The rows below come in pairs that one turn or mirror swaps. Which row does each named row swap with?
durom: [ -8 -15   5   9   5  31  -2  -3  19   1  -8  14  -8  -4 -17 -13]
Vizun: [ 14 -19 -12   8   2 -16   7 -19 -18 -17  28   6 -11  25 -19  19]
Bab: [ -4 -25   6  12   7  33  10 -12  14   3  -7   2 -17   2 -11  -2]
rosag: [  1 -14  12   5  28  15   0 -25  12  -4 -18  20 -13   2 -20  -4]
vug: [ 17  12  26  10  14  14   1  11   3 -16  -7  12 -19 -15  10   3]
Zenav: [  0 -19 -15  14  10 -16  10  -5  17  -1  20  20   1   6  22  10]
Gesu: [ 14  14 -13 -12 -10   9  17 -23  -9  -2  26   7  11  25  -4 -26]
peli: [ 18  18   1  -5 -17 -13  19 -33  -7  -6  23   9   1  17 -11 -18]
tova: [-26  10  17 -17   9   2   6  -4 -27  -1   5  11  18  21 -13  -2]
vofi: [ 16  20   3  -1 -13   7  26 -34  -3  -5  27   5   4   5 -10 -15]
Dozu: [-30   9  17 -12   0   9  10  -2 -13   1  10  -2  15  17 -24   9]
gege: [ -4 -12 -11  24  11  -6   1  -7  14   2  26  19 -14  13  24  -1]
tibem: [ 22  25   6   7  16   9 -15  11   5  -9  15  25  -9 -10   1  10]
fur: [ -5 -13 -14   7  20   0  -3   3   1  22  27  23 -17  22 -13   9]
suzez: [  7 -19  18   4   1  18 -15  -8  20 -13  -2  10  -8  -9 -20 -11]
Bol: [-25  11  12 -26   9   0  13 -11 -14   3   1  -4  12   5 -20   6]
Noded: [ 18 -12  -9  -6  -6 -13  10  -8 -13 -23 -18  -7  -1  23  20  -2]
laka: [  3  -6 -18  -3 -18  -4   6  -2   1 -17 -20   5 -14  33  13  11]
zag: [ 10  13 -12   1  -3   1  15 -40  -7 -11  19   0  11  13 -22 -20]
Gek: [ -3  -6  -7   7  36  14 -11  17  13   8  19   1  -5   5 -17  -1]
diveg: [ 28   8 -20  10  16 -12   4   4  -4 -16  12 -18  -1  22   6  17]
sutek: [ 13  17   4  10  -8 -15  27 -27  -9 -10  18  -4   9  22 -19 -16]
pogok: [  9  -8  -7  -2 -11 -13   1   2  -3 -22  -8  -9  -1  32  24 -12]
bezit: [  3 -13 -16  23  24 -13   8 -14   6  10  14  18  -6  16  25   2]
domos: [ 24  10  -5 -10  -7   2  14 -32 -16  -6  30  -3   5  15 -13 -22]
nad: [ -8  10   4 -12  -2   0 -28   1  -2   9  17  -3 -22  -2 -19   6]
mibiz: [-23   7  19 -14   4  10   5 -11 -24  12   4  15  13   9 -24   9]
zif: [ 27  24  -9  11   0 -13  -2   7 -17   0   7  -3 -25  16  -8  20]
Rov: [ 22  27   4  30  20 -15  23   7  -6  -7   6  14 -11   9  -3   2]
nov: [  2 -11  -1  22  21 -22   6   5 -10  -6  24  20   9  11  19  12]
zotal: [  3 -18  -8  20  12  -1  -4  -6  -3 -14  11  24   9  26  31  -1]
zukam: [  8  18  -5  -3 -20   1  21 -30 -10  -5  20  -5  21  17  -2 -12]
Mib: [ 22  14   4  11  20   3 -17  15 -13 -17 -12  19  -8  -8 -10   5]
tofib: [ 15  27   6  12  24   5  -9  10  -2 -12 -17  20 -19   3  -4  13]
biba: [ 18  14   8   9  21  11 -10  13 -20 -19 -10  15 -22   2   3  17]
Dosuk: [  5 -22  -1  13   6  19   2  -4  -4  12 -12   8 -27  -4 -16 -19]
Nomek: [-14  11  11 -30   9  17   3 -13 -11  19   4   9  16  14 -16   3]
lodav: [-14   7  20 -21  10  13  20  -4 -18   1   7  10  11  10 -28 -13]
Fug: [ 11 -25   2  -3  -7 -16  -6 -13  -8 -24  -9  -5   9  19  14   8]
fub: [ 10  -4  -7  -4  -5  -5  -5  -4  -9 -23 -20 -10 -12  34  16 -11]
Zub: [  4   4  -2   6   0 -22  -5 -29   4 -12 -24  -6  -1  20  18   3]
kegu: [  6 -21  12  10  10  39   5   0   7  -1  -7   7  -9  -4 -15  -3]
mutu: [-19  13  20  -7   0  12  26   5 -22   3   5  -4  11   8 -21   2]
sosi: [ -1  12 -12   1  29   7  -3   2   0  24  12  30   6  16  16   9]

nov is swapped with tibem
Zub is swapped with rosag
fur is swapped with zif
zag is swapped with Bol
Nomek is swapped with sutek

The rows below come in pairs that one turn or mirror swaps. Which row does each named row swap with?
Tadi: [ 23  -6 -27   1   3 -16   7  18   6  27   7 -11  41   9  -2   8 -14]
guka: [ 10  -8 -22   7   7 -10  15  16 -16  49  10 -13   7   8   1   2 -24]
kasu: [  2   2  19 -18  -4   6  17 -33 -12   2  29   8   3 -11   8 -24  -9]
leliv: [ 19 -21   3 -11   2  -1  11  18  -3  36  18  20  25  -3  38  -7 -10]
rison: [ 10 -13   2 -40   6  20  -3   1  12  21  13  12   9   0  20 -11 -16]
Ziban: [ 13  24   9  -8   5  32 -10 -11   9  18  25  17  17 -11 -18   4 -15]
vizi: [ 23  23   0  -3   4  22  15 -24   7   9  23  15 -13 -10   4  -9   0]
tukof: [ 20 -11 -23  23   5  -3  19  23   1  35   2  11  27  15  -6  -4 -11]
dig: [  3  -2 -14  -4  -8 -22  18 -11 -14   8   2  -8  47  16  -8  -7 -23]
gud: [ 15   1   6  -8 -12   4   9 -28   7  12  25 -10  17  -8 -40   3   5]
luni: [ 13   6  23 -23 -18   0  -8 -23   4  14  26  13  -6 -11   3   1  -7]
zulod: [ 16  -2  24   1 -32  -7  -7 -15   6  10   5  10  39   6   4 -13  -5]
zigep: [  8 -17   4  14 -15   8  19 -18 -16   5  32 -30  13  -7   5 -17 -10]
bofuf: [ 18 -15   4 -28 -15  10  14  -3   4  32  16  14  30  -6 -30  15   8]
gepu: [ 13   4  11  -4  -6  -2   5   8  10  42  13   4   1  -8 -34 -31 -14]
febis: [ 12   5   0  -1 -14 -20   5   9  -8  29  20  -2  20  -1  38   4 -17]
Vebo: [ 14 -38   3 -28  -4  28   8  -2   6  34  16   5  14  -1  -4 -24 -16]
depud: [ 11 -18   1 -37  -3  -4   9   7  10  36  12  14 -11  -9  -5  -5  -6]
tobo: [  1  20   2   5 -15  12  18 -37 -12  -2  17   4  24  -1  18  -9 -10]
Bul: [ 24   6   2  21   0   5   9   5   6  48  12   0  18  -1  28 -23 -20]
ruke: [ 15   2 -13 -19   3  -3  -2  13 -21  19  18  15   3 -13 -31  -3 -30]
favi: [ 13  10 -14 -26  -2  20   5  -2  -7  17  28  27   3 -19 -14 -23  12]
Zikuz: [ 15   4  24  23  -9  28  10 -18  -2  39  15  -4  33   3  -2   0   8]
dum: [  1 -10  15   7 -16   4  30 -19  -6  11  28  -7  27  -3  31 -12   1]
bug: [ 13  19  -2  32  -1   6   6   3  -3  22  20   3  47   0  16   3 -18]
gan: [ 22 -22   8  28  -8  13   3  -8   6  25  20  11   6  -7 -31  -1   1]
Dilus: [ 19  -1   1 -17  -9  29  -4   8   9  48   9  19  29  -6  20   1 -13]
keze: [ 13 -13   1 -26  -4  -6   3 -12   1  26  12  -1  44  -1 -23 -36 -16]
fule: [ -5 -30  -7  10  -5  -5   0 -17 -19  28  22   7  46   6  16 -15   0]
Kolo: [ 10 -21   4  34 -17  -4  13 -12  -7  23  26   6  22  -3 -13  21  -9]
vuf: [ 21  -8 -18 -16  -3  -5  34  -1  -9  10  25  13  43  -3  -5   1  22]
Lisu: [ 13 -11 -29 -14   9  29   3  -1 -12  11  20  31  29   2   7  -2   7]
Pavan: [ 19 -14   3  29 -20 -17  15   1 -26  20  24  14  23 -13 -16   0  -9]
naf: [ 16  11 -18  19   0 -19  33  13  -3   6  14  12   6   2  -3  -6   9]
fod: [ 15 -15   2   9  -6   2   9 -29  -4  15  16   9 -16   2 -27   5   3]
lukod: [  9  25  -4 -38 -13   6  15  13 -10  19  19   0  27  -5   8   8  -2]
Turi: [  0 -12   2  11 -15 -31  33 -13 -10  12  16  -6   9   2  13 -15  -4]
Fila: [ 10  -4 -11  22 -15 -11   7   4 -13  29  17  10  38  -5  13 -41  -3]
geno: [ 10   5  -8  40  -7 -13  11 -19  10  29  15  11  32  -1   4 -12   2]
Sok: [ -4 -10   1   7 -10  23   5 -24 -21  32  26  -2  44  -3  -3 -34 -13]
zulov: [ 13  23 -14 -10  22  24  -2  -1  -4  12   0   1  20  18   7   3 -16]
Pudo: [  7 -21 -16   1  -4   9  39 -14 -18  -4  23  -4  23   7  18 -14  -1]
tino: [ -1   1 -20 -14  11   7  -1   4  -8  22  17  -1   5  -2 -22  14 -39]
Gis: [ -9 -12 -14 -36  10  20  -1 -17 -17  23  30  14  18  -7  -5  -3   4]
zinu: [ 27 -30 -14 -20   2  21  -7  17   5  16  17   1   3  -2   6   1  -9]
vabiv: [  4  26 -19 -19  14  15   2  -5  12  39  19  13   5 -13 -16  -5  -7]
Zimad: [  6   9   0   1  -2  18  23 -22  -4  19  19   3  -1  -2 -43 -16  -5]
Vakam: [  4   9 -31   8  18   4  17  15 -15  18  17 -14   8   0 -11  -4 -26]

favi is swapped with Fila
zigep is swapped with zinu
gepu is swapped with naf
bug is swapped with Ziban
tino is swapped with Kolo
ruke is swapped with Pavan

